128 stands for zero in the data rows.
Each row below has a hidden score, from 0 to 30, with 15 about the middle. What is it? The score is a weighted sum of the row's numbers plus the product of two more (or one squared), each taken from its middle value.
(134, 130, 138, 140, 127, 122, 123, 130, 139, 130, 148, 127, 131, 120, 136, 131, 124, 124, 126,
 111, 135, 134, 132, 132): 15
(136, 126, 115, 124, 143, 136, 140, 110, 118, 134, 122, 114, 131, 135, 127, 123, 125, 145, 129,
 125, 123, 129, 125, 118): 21
(111, 96, 106, 119, 142, 169, 167, 164, 129, 89, 74, 83, 103, 159, 180, 153, 117, 99, 104,
 112, 110, 133, 140, 137): 12
(122, 122, 124, 141, 152, 139, 137, 132, 129, 104, 118, 121, 135, 149, 124, 123, 118, 139, 145,
 132, 150, 130, 119, 119): 18
(127, 157, 169, 155, 137, 118, 80, 73, 128, 133, 162, 187, 158, 127, 80, 94, 114, 166, 164,
 127, 146, 130, 93, 98): 13
(155, 174, 165, 127, 78, 73, 113, 138, 156, 154, 151, 114, 87, 108, 170, 192, 150, 70, 79,
 87, 95, 113, 179, 180): 8
(86, 73, 75, 113, 149, 180, 168, 136, 91, 118, 103, 126, 160, 184, 108, 88, 83, 143, 158,
 150, 152, 144, 109, 105): 12
(113, 96, 92, 116, 127, 151, 160, 127, 119, 128, 113, 138, 143, 139, 116, 107, 124, 154, 150,
 141, 151, 127, 97, 98): 17
(165, 167, 161, 110, 73, 56, 111, 160, 174, 166, 175, 138, 79, 65, 161, 198, 201, 112, 84,
 68, 92, 77, 136, 150): 22
(109, 123, 112, 137, 124, 122, 123, 120, 124, 119, 137, 141, 164, 148, 116, 104, 125, 136, 136,
 137, 129, 111, 87, 87): 12
(86, 71, 88, 140, 167, 187, 153, 108, 78, 88, 104, 146, 218, 217, 104, 50, 52, 152, 178,
 168, 164, 155, 88, 76): 16
(173, 177, 173, 121, 84, 84, 101, 155, 154, 135, 130, 107, 100, 119, 225, 206, 130, 13, 31,
 55, 79, 114, 217, 228): 10
(124, 133, 145, 150, 141, 124, 87, 70, 98, 126, 163, 184, 198, 165, 100, 74, 66, 148, 147,
 153, 142, 141, 97, 96): 11
(132, 107, 121, 136, 124, 118, 113, 107, 120, 119, 143, 179, 178, 129, 84, 85, 111, 159, 155,
 146, 136, 118, 77, 84): 17
(121, 131, 111, 88, 77, 113, 157, 187, 187, 162, 134, 74, 53, 76, 196, 216, 195, 72, 64,
 63, 58, 83, 148, 183): 6
(95, 60, 63, 113, 161, 197, 163, 144, 130, 120, 109, 119, 137, 158, 96, 92, 117, 180, 172,
 147, 144, 132, 77, 80): 18
(131, 113, 112, 123, 144, 142, 152, 138, 123, 122, 123, 146, 143, 138, 95, 96, 118, 141, 146,
 138, 135, 131, 115, 108): 21
(168, 191, 170, 133, 92, 65, 105, 127, 141, 142, 146, 121, 85, 92, 157, 176, 145, 64, 76,
 83, 92, 118, 188, 193): 5
(150, 171, 189, 191, 169, 129, 98, 78, 86, 123, 152, 181, 190, 145, 80, 72, 70, 156, 163,
 170, 167, 158, 117, 107): 16
(163, 189, 200, 204, 140, 106, 86, 68, 109, 116, 136, 149, 141, 130, 102, 122, 119, 119, 138,
 137, 140, 138, 145, 147): 3
(156, 173, 172, 162, 142, 133, 149, 151, 143, 98, 93, 88, 65, 104, 169, 176, 165, 115, 89,
 102, 112, 109, 159, 171): 14
(121, 98, 131, 161, 181, 185, 175, 140, 112, 99, 83, 91, 119, 152, 98, 103, 130, 183, 178,
 154, 156, 137, 84, 90): 19
(122, 131, 141, 142, 126, 128, 141, 139, 146, 142, 120, 116, 91, 80, 107, 148, 161, 154, 128,
 132, 120, 113, 120, 139): 10
(150, 187, 163, 143, 98, 82, 102, 135, 171, 160, 174, 154, 101, 55, 115, 155, 172, 141, 110,
 106, 123, 131, 157, 172): 17
(136, 114, 123, 141, 139, 158, 130, 104, 125, 143, 142, 158, 165, 136, 62, 71, 71, 155, 169,
 173, 177, 172, 116, 109): 16
(127, 118, 127, 122, 144, 142, 146, 152, 124, 108, 132, 124, 133, 143, 146, 130, 97, 86, 126,
 115, 132, 166, 178, 160): 16
(121, 129, 124, 123, 135, 146, 149, 145, 138, 114, 113, 95, 111, 137, 160, 141, 110, 82, 92,
 96, 106, 136, 171, 174): 9
(132, 128, 145, 152, 154, 140, 130, 122, 114, 127, 147, 145, 146, 132, 99, 96, 114, 159, 159,
 153, 138, 121, 89, 91): 16
(152, 174, 169, 145, 109, 86, 77, 99, 132, 166, 187, 166, 131, 72, 95, 146, 169, 156, 135,
 125, 109, 92, 82, 104): 7
(128, 154, 126, 110, 86, 111, 137, 178, 155, 148, 130, 103, 74, 82, 189, 202, 183, 121, 78,
 83, 79, 96, 128, 141): 14
(77, 59, 58, 118, 181, 189, 176, 148, 110, 77, 98, 101, 147, 179, 118, 96, 104, 149, 173,
 153, 138, 118, 82, 60): 16
(133, 127, 121, 118, 138, 120, 151, 140, 128, 125, 125, 138, 122, 131, 143, 129, 120, 103, 120,
 115, 128, 123, 126, 125): 17
(169, 178, 174, 145, 89, 62, 76, 117, 138, 164, 183, 167, 127, 107, 147, 138, 127, 83, 103,
 109, 118, 130, 154, 158): 12
(131, 127, 123, 141, 135, 130, 113, 98, 113, 138, 169, 168, 179, 162, 83, 64, 70, 138, 170,
 162, 145, 154, 105, 91): 12
(113, 107, 103, 116, 133, 129, 169, 164, 134, 137, 110, 104, 125, 150, 154, 140, 111, 96, 111,
 115, 125, 128, 146, 158): 16
(124, 111, 95, 107, 111, 132, 149, 162, 153, 118, 109, 97, 97, 126, 155, 159, 153, 107, 88,
 102, 101, 102, 139, 145): 14
(131, 109, 136, 121, 146, 141, 108, 105, 92, 130, 148, 164, 163, 123, 79, 93, 135, 186, 164,
 158, 148, 139, 84, 75): 21
(153, 165, 148, 133, 113, 85, 92, 104, 138, 151, 151, 146, 115, 94, 124, 150, 143, 126, 120,
 122, 113, 106, 117, 127): 10
(128, 132, 121, 122, 126, 144, 140, 115, 111, 127, 111, 129, 137, 149, 132, 128, 118, 134, 117,
 129, 118, 134, 141, 127): 19
(152, 162, 164, 137, 120, 103, 90, 94, 112, 122, 126, 130, 145, 133, 140, 128, 121, 105, 106,
 132, 144, 136, 151, 141): 18
(101, 106, 108, 114, 139, 121, 137, 118, 116, 111, 103, 124, 136, 150, 133, 116, 111, 125, 138,
 140, 139, 156, 138, 141): 15
(114, 120, 98, 85, 100, 118, 136, 153, 134, 131, 128, 107, 110, 120, 120, 143, 128, 126, 129,
 141, 129, 131, 136, 143): 10
(113, 109, 94, 93, 103, 121, 99, 118, 144, 145, 158, 150, 126, 111, 113, 130, 163, 148, 145,
 126, 131, 139, 121, 122): 15
(86, 97, 91, 96, 102, 123, 122, 132, 136, 137, 138, 134, 131, 116, 110, 123, 132, 154, 146,
 138, 135, 126, 97, 111): 8
(119, 117, 111, 98, 102, 120, 115, 145, 144, 138, 133, 115, 121, 122, 147, 143, 143, 123, 112,
 115, 119, 137, 151, 145): 17
(124, 137, 130, 124, 116, 99, 119, 97, 130, 119, 122, 148, 141, 151, 129, 124, 117, 119, 133,
 111, 131, 139, 138, 139): 14
(136, 139, 139, 130, 132, 113, 96, 98, 100, 107, 115, 138, 147, 162, 123, 116, 108, 136, 120,
 136, 131, 130, 135, 128): 15
(136, 143, 141, 122, 114, 106, 112, 119, 114, 101, 102, 109, 122, 141, 156, 154, 133, 114, 93,
 122, 114, 122, 138, 143): 12
(122, 121, 120, 133, 135, 139, 123, 100, 98, 112, 96, 115, 142, 143, 151, 149, 147, 139, 142,
 111, 113, 118, 116, 124): 19
(131, 135, 134, 126, 128, 104, 92, 96, 111, 127, 150, 138, 123, 127, 116, 136, 161, 162, 137,
 133, 123, 120, 100, 99): 14
(141, 121, 111, 108, 102, 100, 95, 131, 131, 135, 147, 130, 114, 116, 130, 137, 146, 145, 115,
 114, 116, 122, 119, 116): 16
(128, 88, 84, 103, 122, 123, 139, 161, 132, 124, 127, 112, 134, 139, 148, 135, 121, 126, 129,
 130, 120, 122, 139, 134): 24
(101, 86, 91, 108, 121, 150, 145, 120, 109, 129, 120, 135, 167, 158, 114, 84, 91, 134, 157,
 153, 149, 152, 130, 122): 14
(137, 141, 150, 136, 91, 89, 102, 105, 138, 139, 159, 160, 155, 126, 123, 117, 106, 104, 110,
 127, 113, 148, 165, 160): 12
(139, 153, 161, 124, 84, 101, 102, 124, 150, 148, 149, 137, 101, 114, 153, 157, 136, 91, 90,
 117, 107, 138, 162, 184): 12
(98, 95, 110, 146, 171, 168, 149, 114, 113, 108, 117, 146, 171, 160, 96, 78, 105, 179, 169,
 163, 161, 136, 78, 63): 22
(123, 116, 123, 121, 136, 149, 148, 149, 135, 138, 112, 104, 95, 117, 138, 157, 173, 139, 127,
 105, 104, 92, 85, 103): 14
(152, 166, 160, 124, 94, 102, 122, 157, 146, 126, 138, 104, 89, 78, 162, 191, 199, 125, 90,
 92, 92, 58, 110, 126): 13
(112, 124, 122, 151, 159, 140, 131, 110, 96, 113, 122, 147, 154, 148, 95, 99, 106, 163, 162,
 149, 148, 107, 74, 84): 9
(130, 138, 139, 127, 141, 143, 135, 127, 126, 124, 127, 132, 148, 153, 136, 119, 97, 84, 112,
 116, 127, 136, 134, 123): 14
(151, 144, 127, 137, 119, 124, 127, 139, 148, 146, 135, 143, 155, 154, 145, 128, 64, 56, 67,
 99, 107, 132, 176, 174): 13
(118, 115, 99, 124, 147, 139, 137, 131, 131, 148, 148, 158, 173, 158, 105, 83, 51, 106, 139,
 137, 142, 144, 139, 118): 18
(114, 111, 110, 108, 125, 144, 138, 154, 143, 140, 141, 135, 142, 125, 129, 118, 110, 122, 133,
 115, 121, 118, 122, 123): 17
(131, 140, 131, 116, 123, 132, 135, 148, 150, 136, 131, 128, 115, 112, 131, 139, 163, 124, 124,
 125, 101, 103, 100, 114): 16
(128, 127, 132, 144, 146, 153, 135, 135, 134, 120, 111, 133, 126, 127, 130, 128, 144, 158, 128,
 129, 120, 95, 81, 100): 17
(126, 117, 134, 149, 151, 164, 149, 134, 106, 96, 85, 98, 129, 147, 154, 126, 131, 123, 128,
 130, 132, 129, 109, 112): 12
(128, 145, 162, 167, 163, 162, 151, 137, 106, 94, 102, 101, 131, 152, 140, 122, 109, 119, 133,
 126, 135, 135, 143, 141): 11
(167, 184, 196, 190, 147, 102, 94, 87, 113, 127, 149, 140, 142, 121, 119, 131, 110, 108, 118,
 121, 124, 148, 136, 152): 8
(147, 167, 166, 175, 152, 125, 107, 95, 125, 138, 146, 157, 137, 120, 99, 102, 120, 146, 146,
 143, 154, 147, 138, 125): 17
(122, 104, 124, 113, 144, 154, 155, 183, 130, 132, 122, 119, 115, 117, 123, 117, 125, 137, 145,
 132, 136, 149, 139, 134): 23
(99, 79, 72, 91, 135, 172, 196, 168, 169, 148, 106, 84, 93, 125, 116, 135, 137, 148, 119,
 130, 138, 125, 136, 142): 21
(99, 86, 76, 100, 123, 124, 162, 175, 142, 129, 134, 124, 101, 95, 108, 124, 141, 154, 154,
 135, 126, 139, 120, 114): 17
(148, 142, 135, 124, 96, 108, 115, 130, 157, 153, 171, 161, 118, 82, 102, 124, 136, 135, 128,
 125, 113, 133, 132, 139): 12
(157, 159, 145, 140, 97, 84, 84, 93, 139, 160, 188, 174, 138, 95, 92, 114, 115, 121, 124,
 133, 131, 131, 156, 129): 11
(122, 140, 147, 145, 140, 131, 113, 102, 111, 112, 129, 143, 180, 157, 116, 97, 90, 119, 151,
 131, 152, 141, 146, 122): 16
(121, 130, 134, 135, 161, 154, 142, 114, 86, 97, 76, 94, 142, 180, 177, 130, 103, 76, 115,
 119, 121, 145, 156, 135): 11
(121, 109, 127, 149, 156, 157, 169, 117, 87, 83, 43, 55, 120, 189, 209, 169, 141, 89, 107,
 103, 106, 110, 138, 126): 22
(107, 130, 131, 153, 148, 152, 139, 117, 80, 86, 93, 89, 135, 168, 165, 152, 174, 141, 137,
 122, 118, 97, 69, 104): 3
(138, 162, 161, 138, 108, 88, 75, 79, 111, 122, 148, 139, 131, 114, 134, 154, 171, 174, 148,
 147, 133, 95, 69, 74): 10
(131, 137, 125, 89, 89, 84, 93, 95, 142, 141, 168, 158, 151, 114, 132, 138, 158, 156, 141,
 117, 126, 102, 110, 112): 22
(113, 82, 71, 83, 103, 135, 134, 138, 131, 119, 122, 129, 151, 169, 148, 115, 87, 106, 134,
 125, 134, 155, 137, 129): 14
(101, 68, 63, 53, 79, 119, 148, 156, 139, 122, 143, 129, 130, 157, 152, 136, 90, 61, 97,
 104, 129, 154, 191, 178): 10
(114, 100, 98, 72, 85, 85, 101, 103, 142, 149, 172, 181, 156, 143, 101, 103, 76, 117, 124,
 141, 132, 150, 154, 150): 15
(121, 123, 140, 107, 79, 77, 78, 84, 124, 150, 174, 188, 156, 113, 82, 101, 111, 167, 161,
 143, 156, 137, 106, 102): 12
(128, 133, 126, 112, 89, 99, 129, 117, 158, 136, 121, 97, 90, 90, 165, 177, 184, 130, 113,
 120, 85, 87, 120, 132): 13
(120, 100, 102, 128, 146, 158, 156, 128, 99, 84, 57, 71, 98, 160, 153, 148, 167, 163, 152,
 133, 125, 102, 95, 101): 18
(136, 151, 150, 154, 134, 134, 108, 105, 109, 103, 92, 92, 121, 129, 164, 161, 174, 153, 127,
 110, 118, 111, 103, 118): 11
(148, 189, 180, 146, 121, 82, 57, 73, 101, 127, 137, 138, 139, 108, 129, 144, 168, 139, 137,
 118, 134, 130, 134, 126): 12
(151, 162, 163, 150, 110, 98, 72, 60, 105, 147, 163, 182, 159, 125, 90, 101, 112, 145, 160,
 144, 157, 143, 132, 113): 10
(97, 81, 80, 87, 121, 146, 172, 177, 152, 132, 112, 105, 103, 144, 137, 133, 110, 102, 116,
 122, 144, 158, 173, 170): 20
(94, 55, 59, 52, 105, 151, 188, 192, 148, 139, 102, 98, 88, 131, 134, 127, 119, 117, 123,
 142, 135, 166, 173, 163): 21
(135, 142, 121, 101, 84, 82, 91, 131, 166, 168, 205, 193, 138, 65, 70, 118, 133, 154, 151,
 135, 150, 145, 131, 126): 18
(168, 176, 167, 145, 103, 70, 75, 97, 143, 173, 191, 201, 128, 60, 87, 116, 153, 166, 154,
 134, 125, 127, 117, 119): 19
(108, 88, 96, 117, 168, 192, 199, 157, 114, 82, 69, 61, 114, 162, 155, 133, 118, 119, 127,
 143, 138, 129, 125, 123): 15
(121, 106, 119, 139, 172, 199, 197, 185, 111, 97, 37, 16, 60, 167, 205, 172, 141, 75, 81,
 92, 96, 112, 155, 172): 8
(163, 193, 210, 210, 148, 80, 51, 48, 113, 141, 188, 217, 182, 94, 65, 80, 120, 180, 155,
 161, 152, 124, 83, 80): 17
(197, 255, 236, 171, 64, 33, 37, 111, 177, 197, 212, 170, 70, 0, 142, 216, 209, 87, 56,
 78, 66, 78, 145, 178): 1
(76, 24, 63, 131, 221, 231, 207, 152, 82, 94, 99, 135, 199, 191, 27, 19, 61, 218, 233,
 204, 195, 145, 29, 7): 26
(116, 62, 56, 53, 120, 197, 254, 255, 181, 127, 68, 26, 37, 118, 223, 207, 126, 15, 37,
 67, 79, 125, 230, 232): 16
(145, 138, 156, 111, 97, 108, 142, 186, 185, 167, 162, 133, 125, 102, 163, 142, 85, 16, 65,
 105, 96, 172, 237, 238): 22
(203, 255, 218, 128, 40, 31, 94, 200, 239, 217, 178, 90, 0, 0, 194, 255, 236, 25, 0,
 22, 34, 81, 253, 255): 16
(88, 60, 55, 119, 189, 220, 223, 218, 141, 89, 56, 37, 50, 123, 138, 147, 167, 176, 155,
 140, 145, 92, 97, 103): 19
(76, 41, 79, 158, 248, 254, 205, 137, 78, 69, 59, 102, 154, 158, 31, 46, 137, 255, 255,
 217, 189, 129, 0, 0): 21
(199, 255, 244, 149, 56, 40, 69, 166, 202, 166, 156, 84, 0, 0, 213, 255, 255, 49, 13,
 39, 31, 75, 209, 241): 9
(152, 165, 176, 198, 170, 144, 80, 74, 103, 145, 147, 171, 189, 149, 54, 46, 83, 168, 191,
 188, 174, 165, 108, 89): 19
(105, 93, 103, 159, 185, 186, 151, 89, 68, 84, 101, 145, 217, 218, 86, 38, 23, 135, 187,
 174, 194, 196, 149, 110): 15
(156, 157, 142, 93, 78, 91, 146, 213, 191, 163, 107, 60, 29, 98, 252, 235, 160, 0, 6,
 44, 59, 138, 255, 255): 17
(88, 78, 71, 111, 127, 130, 131, 117, 118, 132, 155, 165, 187, 152, 43, 51, 80, 191, 198,
 174, 173, 157, 76, 66): 15
(125, 114, 108, 108, 88, 90, 99, 118, 147, 173, 181, 193, 141, 88, 67, 95, 161, 194, 185,
 165, 138, 123, 54, 68): 17
(151, 158, 123, 79, 28, 64, 106, 172, 190, 175, 142, 106, 40, 56, 186, 241, 227, 90, 54,
 64, 57, 60, 140, 176): 7
(80, 37, 52, 113, 174, 207, 179, 119, 79, 88, 78, 125, 185, 216, 109, 66, 86, 186, 176,
 164, 157, 136, 65, 57): 25
(120, 122, 127, 140, 132, 125, 118, 99, 100, 83, 101, 117, 149, 201, 165, 128, 91, 107, 96,
 107, 134, 120, 132, 130): 10
(176, 209, 211, 149, 86, 75, 35, 72, 103, 140, 161, 157, 158, 137, 173, 154, 118, 58, 73,
 84, 92, 125, 178, 183): 3
(128, 135, 128, 146, 142, 103, 82, 46, 74, 97, 135, 192, 225, 194, 107, 68, 75, 145, 162,
 156, 151, 144, 98, 90): 16
(102, 97, 99, 82, 106, 126, 153, 142, 139, 115, 99, 97, 109, 152, 177, 162, 149, 103, 99,
 115, 114, 109, 121, 140): 14
(125, 93, 70, 70, 96, 118, 153, 182, 144, 135, 112, 82, 79, 114, 192, 193, 183, 109, 91,
 117, 83, 83, 121, 135): 17
(103, 86, 89, 93, 126, 106, 112, 100, 127, 142, 155, 172, 161, 119, 70, 79, 155, 222, 200,
 168, 168, 108, 20, 28): 26
(123, 134, 128, 103, 116, 84, 81, 103, 122, 150, 168, 173, 145, 91, 84, 106, 169, 200, 163,
 162, 133, 104, 48, 59): 22
(144, 148, 127, 103, 85, 103, 107, 140, 152, 131, 122, 102, 85, 107, 194, 191, 176, 88, 68,
 87, 81, 80, 156, 172): 11
(103, 83, 89, 125, 172, 181, 166, 111, 105, 87, 72, 108, 159, 200, 143, 102, 92, 111, 144,
 136, 142, 141, 122, 110): 16
(136, 131, 148, 151, 143, 127, 107, 99, 107, 113, 111, 111, 155, 178, 151, 120, 102, 103, 104,
 128, 133, 125, 140, 138): 15
(145, 188, 174, 150, 109, 71, 62, 93, 138, 147, 149, 143, 121, 122, 160, 167, 136, 90, 87,
 88, 102, 132, 164, 152): 10
(122, 102, 116, 133, 136, 135, 103, 76, 91, 108, 136, 177, 191, 166, 80, 65, 88, 175, 168,
 157, 156, 134, 74, 67): 14
(131, 90, 99, 91, 100, 137, 149, 177, 159, 139, 120, 103, 88, 113, 160, 165, 150, 94, 96,
 109, 94, 116, 129, 145): 13
(94, 95, 81, 81, 105, 139, 170, 186, 169, 144, 127, 80, 96, 106, 149, 154, 144, 116, 89,
 112, 126, 114, 138, 152): 18
(96, 85, 90, 130, 186, 171, 172, 120, 107, 117, 107, 143, 176, 175, 80, 68, 87, 169, 188,
 170, 158, 150, 80, 74): 22
(166, 192, 195, 150, 93, 79, 76, 90, 136, 150, 169, 150, 115, 91, 142, 158, 140, 77, 89,
 77, 104, 108, 158, 158): 2
(170, 190, 194, 159, 126, 100, 90, 101, 119, 138, 137, 135, 144, 116, 130, 128, 117, 112, 110,
 127, 118, 134, 142, 151): 13
(99, 80, 104, 149, 202, 213, 161, 138, 85, 81, 73, 108, 167, 191, 104, 77, 86, 144, 168,
 156, 151, 150, 98, 88): 15
(126, 117, 114, 113, 124, 170, 188, 193, 155, 116, 81, 76, 61, 117, 190, 177, 158, 89, 86,
 89, 98, 108, 162, 176): 14
(133, 144, 139, 137, 107, 119, 127, 140, 145, 155, 155, 138, 117, 80, 105, 139, 151, 158, 138,
 116, 114, 113, 126, 106): 25
(150, 156, 158, 154, 139, 101, 95, 81, 136, 154, 200, 201, 168, 85, 53, 70, 131, 192, 184,
 148, 156, 126, 88, 76): 23
(153, 163, 151, 145, 120, 115, 98, 125, 136, 139, 152, 137, 109, 107, 138, 141, 131, 94, 98,
 113, 125, 145, 158, 159): 14
(104, 88, 101, 145, 201, 206, 200, 133, 120, 89, 67, 63, 120, 184, 158, 120, 82, 103, 117,
 128, 131, 162, 160, 148): 15
(97, 101, 115, 150, 207, 201, 204, 148, 90, 96, 54, 74, 145, 190, 145, 109, 88, 120, 147,
 127, 146, 149, 124, 126): 17
(155, 171, 182, 162, 121, 115, 114, 130, 152, 151, 126, 104, 82, 88, 139, 170, 167, 113, 110,
 125, 107, 96, 148, 137): 12
